In the rows, zero is written as 128.
One turn sends every row of this set to another row. A few are shown first. Where does it send the rows asked after them?
Zesez: [153 133 125 117 144 135  59 140 111 123 118 126 143 146 130 111 146 124
 132 119 130 111 136 167 115 143 153 151 120 137 132 113 116 139 135 162
 129 135 130 114  99 156  94 136 114 128]
panu: [148 117 145 134 156 110  62 129 118 123 136 133 131 145 142 114 133 133
 121 111 131 102 127 175 122 156 158 145 126 146 125 131 117 143 137 152
 112 132 130 136 116 149  95 136 117 143]
gomop: [128 142 139 128 130 143  69 141 125 145  95 132 144 158 110 133 177 131
 117 121 138 119 131 113 145 137 115 119 119 129 108 115 140 150 136 136
 122 122 163 122 132 108 115 125 120 143]
gos: [161 150 145 150 127 132 141 140 135 143 118 153 139 155 136 141 104 122
 144 152 131 120 115 116 147 139 109 111  93  87 105 133 130 115 142 133
 133 138 113 137 106 107 130 125 134 150]
zefam: [104 133 128 138 157 129  64 120 129 106 121 135 130 156 116 117 161 111
 124 140 128 135 136 111 113 133 123 134 126 157 146 155 118 152 123 143
 112 141 153 106 154 139 121 132 106 136]
tobuk: [132 116 120 107 162 120  74 133 133 110 110 170 140 125 129 151 144 106
 128 111 137 127 132 161 115 156 135 142 124 132 101 132 154 149 133 128
 135 117 133 118 117 149  96 137 127 138]
zezez: [131 139 122 137 126 136 157 118 147 103 104 112 149 118 116  86 111 148
 125 108 136 126 152 139 114  98 104 123 138 123 146  97 132 120 113  88
 142 133 116  97 125 147 134 140 145 133]
pilu: [140 131 133 133 127 126 127 116 131 135 125 164 121 148 137 144 106 109
 139 137 106 118 109 105 134 124 111 130  93  64 128 146 125 131 139 133
 122 139 125 127 100 113 137 137 139 126]
rafo: [ 88 130 144 141 121 113 152 106 123 151 149 140 165 117 103  86 138 132
 151 111 133 116 142 150 133  90 102 143 148 125 140 130 132 131 125 109
 112 136 150 133 123 124 126 129 147 122]
Beva: [142 113 125 116 145 128  77 149 132 111 118 167 159 155 140 134 127 116
 116 110 129 104 148 145 122 157 147 113 126 139 100 132 157 164 127 136
 146 115 130 120 105 151  94 139 120 135]
zoto: [101  99 125 141 124 120 160 124 118 101 118 120 133 118 145 103  92 153
 123 104 136 125 135 148 127 116 118 137 134 135 120 138 132 107 116 106
 120 110 109 136 149 135 159 150 125 105]
let: [135 128 135 128 136 134 190 121 126 134  97 122 166 150 137 103  94 174
 134 118 133 105 136 152 149 131 125 126 107 120 129 125 124 141 122 127
 133 136 130 116 132 136 157 148 143 133]
gigof: [ 99 127 129 152 103 141 170 154  98 127 144 127 154 140 127  89 121 136
 163 141 118 139 135 150 113 103 153 113 149 141 119 115 136 128 118 133
 127 142 128 121 141 125 138 134 151 135]
gel: [116 109 120 132 135 124 167  94 120 123 107 133 149 117 116 121  96 145
 108 137 118 125 123 135 116 116 135 165 114 102 152  91 125 112 133 118
 127 134 131 126 141 117 132 153 146 133]
Zulad: [ 88 132 132 128 140 123 184 125 131 132 143 151 141 134 129 106 113 158
 127 127 124 123 130 104 128 118 125 133 184 130 128 135 135 139 118 142
 115 130 134 122 142 117 107 147 144 140]
lepev: [ 96 139 132 122 122 119  90 152 127 122 119 124 127 143 133 123 157 123
 113 129 145 109 152 133 138 124 143 109  98 176 123 129 136 148 119 150
 107 138 130 119 108 125 119 117  81 161]
deba: [136 150 144 139 134 115 120 135 134 112 138 133 113 129 159 119 108 116
 141 129 131 135 136 125 123  89 107 116 119 129 129 169 111  95 119 141
 118 119  88 129  98 142 143 127 103 141]
Zas: [102 110 135 143 131 114  95 125 141 122 114 145 100 157 122 137 157 111
 125 134 129 106 108 135 121 134 159  98 109 141 108 135 141 165 143 159
 119 147 142  96 128 105 119 139 113 123]
dute: [154 167 131 143 131 129  99 136 129 103 161 126 120 133 141 109 109 119
 146 141 129 127 151 110 105 105  92 122 106 108 138 145 110 113 110 107
 124 121 106 128 120 140 141 132 108 134]
delus: [102 142 121 116 134 130 183 138 104 142 135 125 147  98 132 107 138 152
 134 140 141 123 165 137 105 118 107 126 119 112 116 116 142 157 107 131
 117 142 142 112 131 114 128 118 157 120]

deba moves to pilu
let moves to zoto
panu moves to tobuk
Now find these:
zefam moves to gomop
gigof moves to Zulad

One turn sends every row of this set to another row. A few are shown first. Where does it send the rows asked after them?
fese: [113 145 113  81 122 116 117 131 135 120 155 159 109 143 136]
buko: [117 113 132 124 130 120 131 154 121 137  93 109 121 152 105]
Nid: [105 160 109  91 137 108 124 106 125 117 143 141 133 137 143]
ruzab: [129 115 141 105 152 103 125 144 109 140 117  94 133 157 106]
nufak: [137 130 147 131 157  88 127 159 105 129 128 125 134 149 110]
lagev: [126 123 164 128 108 127 114 162 110 115 119 104 114 136 121]
Kiveb: [112 152 111 107 112  95 110 121 116 107 155 155 114 129 131]
sifi: [120 115 128 125 144 109 120 141 113 124 100  92 124 147  98]
zizo: [113 128 153 112 167  96 115 131 117 131 101 141 127 150 135]
nileb: [116 125 136 136 132  99 138 151 111 136  86 123 131 153 114]
Pilik: [117 110 154 108 142 101 105 150 126 135 104 146 102 155 125]
roz: [122 102 106 139 138 114 113 102 110 155 139 147 152 134 104]
mano: [102 143 103 108  89 113 106 111 124 111 128 146 108 123 126]
duk: [127 114 109 160 135 138 124 118 114 141 140 141 161 126 109]
nizug: [110 153 113 113  87 130 125 143 125 106 154 142 112 130 132]
Vep: [125 165 117 111 120 128 117 118 115 108 163 119 140 115 136]
navi: [107 146 113  98  82 115 117 108 107 126 140 123 126 134 137]
Lugat: [147 108 139 116  99 132 129 105  88 138 111 138 144 117 130]
Zoz: [122  98 104 142 143 140 112 122 133 147 139 150 140 130 102]
zol: [133 125 147 129 144 101 135 172 114 140 118 141 131 158 115]
forep: [124 130 162 115 152 136 132 155 126 127 112 112 138 146 142]
Voleg: [123 105 109 137 137 144 130 117 124 165 136 145 161 141 117]
denu: [130  99 111 151 120 120 105 124 108 145 156 144 139 129  96]
benil: [157 116 136 122 133 143 119 106 100 115 119 130 145 103 124]
vuf: [104 145 110  97 104 117 122 123 134 129 130 171 114 136 141]
Midum: [123 122 138 147 139 102 133 168 119 127 101 139 124 147 107]
Zeret: [116 147 117  94  94 140 114 126 122 119 160 116 121 126 127]
zede: [129 110 119 146 114 126 123 122  99 160 155 140 156 138 110]
bel: [159 110 142  97 140 147 131 111 110 141 125 146 150 119 138]
lusep: [142 120 141 113 155 103 116 163 116 131 132 110 124 151 101]
Bifu: [110 159 109 114 128 105 124 114 122 121 135 174 133 130 147]
dalim: [110 156 120 100  93 102 127 127 106 126 154 150 123 145 143]
Bezer: [108 156 103 102 131 133 120 123 138  97 147 133 124 123 136]
nosok: [114 120 154 128 124  84  95 140 105 117 106 134 106 144 115]
faki: [105 157 115  95 110 144 139 131 132 120 142 128 134 136 147]
Vusu: [157 102 138 111 106 161 121 127 111 128 120 133 133 109 122]
biba: [162 105 137 107 144 139 112 123 121 120 125 163 131 108 124]
kofud: [152  96 142 103 109 130 118 122 107 144 116 173 125 124 128]
razel: [123 127 151 123 172 120 112 146 133 110 107 127 125 136 127]
reg: [155 106 139 115 137 114 119 102  98 130 114 171 143 114 128]
far: [124 140 162 137 137 121 123 146 105 112 112  98 143 135 136]
Pafel: [116 118 166 119 107 100 114 145  98 138 111 115 120 154 130]
tud: [122 160 116 110 135 128 121 136 140 111 157 165 128 125 142]
sigo: [131 104 117 147 121 148 127 142 120 152 153 141 150 133 108]
Nulup: [106 168 114 120  99 121 133 123 111 102 141 127 137 126 141]
dagik: [151 104 135 130 103 126 113 116 102 118 112 154 122 104 113]
fon: [126 162 124  96 130 133 130 128 124 127 165 141 145 133 151]
Sefeb: [128  93 112 126 121 129 114 124 119 162 152 149 137 145 105]

fese moves to Kiveb
navi moves to Zeret
Now find these:
lusep moves to nufak
denu moves to zede
dagik moves to Lugat
forep moves to razel

One turn sends every row of this set to another row. A few are shown first. Where does it send the rows asked after them?
zib: [ 89 144 108  90 147 115 134  97 131 124 122 121 115 130 121 124 112 151
 122]
nesub: [153 117 155 153 117 140 153 120 123 138 161 130 116 110 139 132 119 141
 137]
Gosi: [122 127  85 152 122 136  95 121 125 114 129 151 136 114 125 108 127 115
 136]
pufe: [146 119 162 142 107 138 160 127 120 139 161 140 121 123 146 132 130 129
 140]
dud: [124 114  98 134 111 127 108 141 133 103 145 137 154 136 129 108 144  94
 145]
vumov: [ 84 136 116  76 137 105 144 111 142 111 136 113 132 137 131 121 126 136
 132]
Furek: [ 97 128  85 131 125 119  99 111 133 104 132 141 139 118 118 102 123 114
 137]
fulot: [140 118  92 147 128 140 104 123 118 118 141 136 137 153 108 116 131 101
 138]
miz: [ 86 142 117  84 134 119 137  96 135 121 119 122 118 129 118 125 127 149
 116]
korez: [118 119  92 126 136 118  98 127 139  92 134 107 142 137 109 108 126 104
 141]
namo: [147 116 158 153 113 140 158 134 115 140 161 138 122 126 146 133 132 129
 137]
Labu: [154 120 154 160 124 138 140 143 128 128 150 120 118 101 149 135 120 142
 135]
kupe: [103 136 121  80 142 120 140 103 133 118 121 103 118 152 108 131 130 139
 118]
furun: [178 117 115 144 121 116 123 150 122 115 136 136 125 128 131 108 129 102
 146]
tib: [ 89 145 119  84 138 118 133 100 136 117 112 119 116 127 121 127 126 150
 115]
pugu: [ 88 139 114  79 143 105 137 118 147 108 131 102 130 124 130 123 120 143
 131]
denek: [113 127  89 128 135 127 103 107 116 116 127 139 130 157 103 111 129 104
 133]
sobug: [159 129 160 153 128 141 135 155 125 128 137 123 117 113 154 140 124 137
 132]
dofa: [114 140 165  87 126 125 157 132 136 122 134  93 121 134 136 138 134 142
 131]
Fav: [147 117 151 163 118 139 149 129 119 138 158 133 116 110 143 132 120 140
 136]
faziz: [142 125 163 144 110 139 154 148 117 134 149 144 123 127 160 135 136 124
 137]
zapa: [156 135 169 136 118 143 143 150 122 131 130 136 118 124 159 141 131 132
 134]
gik: [112 146 159  96 128 136 158 109 115 144 128 117 105 145 124 140 130 149
 123]
Nezi: [101 152 157  98 126 127 144 122 137 125 121 110 113 102 142 136 125 161
 123]
vuvup: [106 142 118  78 152 113 136 116 134 117 123  99 121 155 117 133 120 138
 125]
bavom: [169 123 109 152 119 122 122 134 115 127 130 159 116 120 133 107 126 109
 143]
vavef: [169 128 112 149 121 120 117 141 115 124 124 159 116 121 136 108 128 108
 142]
Tuk: [ 90 135 125  75 134 111 141 112 147 106 125 101 129 133 123 125 131 139
 123]
keme: [110 122 100 112 125 120 107 131 132  97 133 125 148 157 116 109 139  91
 142]
Nonun: [ 88 151 113  82 144 116 134 104 128 124 115 128 117 140 127 124 120 145
 123]
Tolan: [132 121  95 141 122 128  96 146 139  97 139 120 152 121 128 111 133 104
 145]
Zitev: [175 115 114 143 119 115 127 145 122 119 140 142 125 132 129 107 131 100
 149]
bul: [158 125 157 153 122 139 141 133 131 129 147 121 115  97 147 135 115 147
 136]
medo: [162 120 111 147 113 113 123 146 129 114 137 149 128 105 141 103 128 108
 149]
Tela: [122 143 152 108 139 137 147 108 125 136 127  98 101 126 116 142 116 162
 120]
raken: [158 121 114 143 110 114 126 147 127 116 134 154 130 112 144 102 132 104
 148]
lep: [150 133 163 145 120 142 141 155 119 133 133 139 118 121 161 139 134 129
 132]
baf: [161 132 167 143 125 140 138 148 130 124 134 119 117 109 155 141 121 138
 135]
fivi: [120 137  94 140 118 138  95 134 121 116 117 160 139 129 136 112 138 106
 136]
vule: [104 135 121  82 146 119 138 102 136 118 123  97 118 149 106 130 126 143
 118]
pap: [113 128 155 101 124 124 163 115 139 126 155  87 120 123 121 133 123 151
 132]
derid: [145 128 169 135 108 140 155 139 119 135 143 147 120 127 158 135 136 128
 137]
pov: [122 138  92 126 145 129  87 122 121 107 107 127 128 148 109 116 125 110
 129]
nipug: [103 132 112  83 149 111 142 104 133 121 135 102 120 156 110 128 119 138
 128]
depu: [ 92 141 153 100 114 126 161 104 131 135 143 124 115 111 135 129 129 155
 127]
rigef: [146 129  98 141 134 140  92 141 121 112 120 129 136 152 117 120 135 101
 135]
Kidor: [ 88 131 122  79 132 112 143 108 147 106 130 101 131 129 119 122 129 140
 123]
nafu: [ 97 140  96 119 126 122  93 128 131 100 112 145 140 128 132 107 135 105
 136]

lep moves to faziz
nafu moves to keme
Now find these:
dud moves to fulot
nesub moves to bul
Zitev moves to bavom
vule moves to tib
zib moves to pugu
Tela moves to Nezi

One turn sends every row of this set to another row. A few are shown first. Where does it send the rows asked after them?
kuguv: [159 160 141 103 180 126  66 143 156 163 141 131 141 123 168  92 171]
nisek: [158 179 116 113 136 102  82 127 119 157 143 141 108 144 161  96 164]
Kase: [128 141 119  92  97 105 113 115 111 147 113 111 152 133 157 122 144]
lev: [162 190 131 100 138  97  97 120 116 155 142 133 120 117 172 120 142]
Bar: [154 161 148  86 139 111 122 131 144 145  99 116 182 102 160 119 131]
pigof: [155 169 141 108 175 107  73 140 155 160 162 137 134 127 154  87 157]
lolus: [116 111 123  99 151 121  77 112 150 142 105 103 157 134 141  86 163]
Tal: [178 197 132 120 151 117  92 140 146 152 130 150 147 103 140 118 142]
futef: [160 164 157  93 130 121 124 142 136 147 119 123 180  98 158 118 138]
saf: [110 107 122 104 137 115  79 114 152 143 126 108 160 134 130  97 154]
zin: [162 189 131  96 126 100 107 134 114 161 140 135 129 128 175 114 148]
togap: [130 144 110 106 131 108  73 118 117 157 141 121 114 153 157  91 171]
siseg: [155 177 124 100 102 100 121 124 113 146 115 131 147 124 159 128 138]
fepe: [120 106 125  99 145 132  74 120 154 147 109 104 169 127 146 103 166]
sope: [130 130 124 106 116 110 110 117 152 132 105 118 181 119 121 125 135]
bisom: [152 178 115 106 147 103  73 114 122 152 148 134 103 134 158 108 163]
tarip: [128 145 119  95 106 102 109 100 113 140 113 109 145 118 155 133 134]
buz: [176 192 142 109 153 104 104 143 155 149 141 149 154 111 147 115 138]
lovo: [148 166 139 105 175 123  63 139 142 171 158 125 133 118 160  90 158]
lusik: [151 163 150  93 131 105 122 136 147 148 125 122 182 103 150 128 124]
kerag: [183 192 145 111 151 121 102 148 146 144 131 150 150 109 147 107 157]
Peze: [148 166 150  89 135 119 111 138 135 161 125 115 179  93 160 129 125]
nug: [143 146 115 111 171 119  60 122 159 141 120 131 129 142 132  81 180]
bef: [117 105 131 104 132 131  84 118 141 140 115 104 164 128 136  91 164]
Gazif: [158 163 146 109 171 125  73 142 144 158 152 134 133 124 158  77 173]
lus: [147 133 114 128 162 128  56 122 163 143 114 134 140 135 135  89 178]
Vig: [126 143 109 108 138 105  66 100 119 149 139 119 108 140 154 100 163]
safar: [134 133 120  96 127 118 106 116 151 127  82 114 178 120 127 120 149]
Gal: [185 185 138 117 159 119  94 142 157 148 116 148 157 106 155 114 152]
gubok: [134 137 115 122 160 112  60 121 161 144 142 133 133 142 125  85 169]
zinen: [138 142 116 116 114 122 101 117 143 136  96 122 177 108 118 131 136]
bupa: [142 136 130 107 112 126 114 124 142 128  95 121 181 112 124 122 150]
tino: [154 180 125  93 115  98 114 115 114 143 122 126 141 113 159 141 134]
Zafi: [146 131 123 114 124 125 102 120 155 133  83 123 184 110 135 125 147]
bamo: [158 158 150  88 142 122 111 141 149 153 110 120 185 100 166 129 141]
Muvub: [123 132 102 110 107 108  88 107 117 143 116 119 131 149 142 105 160]
nozuk: [140 133 117 122 153 130  63 125 151 138 128 132 134 138 124  82 184]
tolob: [107 111 124 101 137 129  73 116 138 154 124  98 163 122 138 103 152]
vare: [137 142 105 131 154 126  53 119 151 146 128 133 131 132 119  92 168]
vak: [161 174 143 101 184 112  76 138 152 158 136 133 133 124 165  81 162]
zof: [179 196 140  98 160 110 106 142 154 145 113 143 155 111 152 114 149]
goza: [118 132 103 102 115 107  83  96 118 138 119 111 128 135 140 121 155]

zinen moves to Peze
Bar moves to zof
saf moves to sope
Now find these:
kuguv moves to lus
kerag moves to Gazif
zin moves to nisek
tino moves to lev

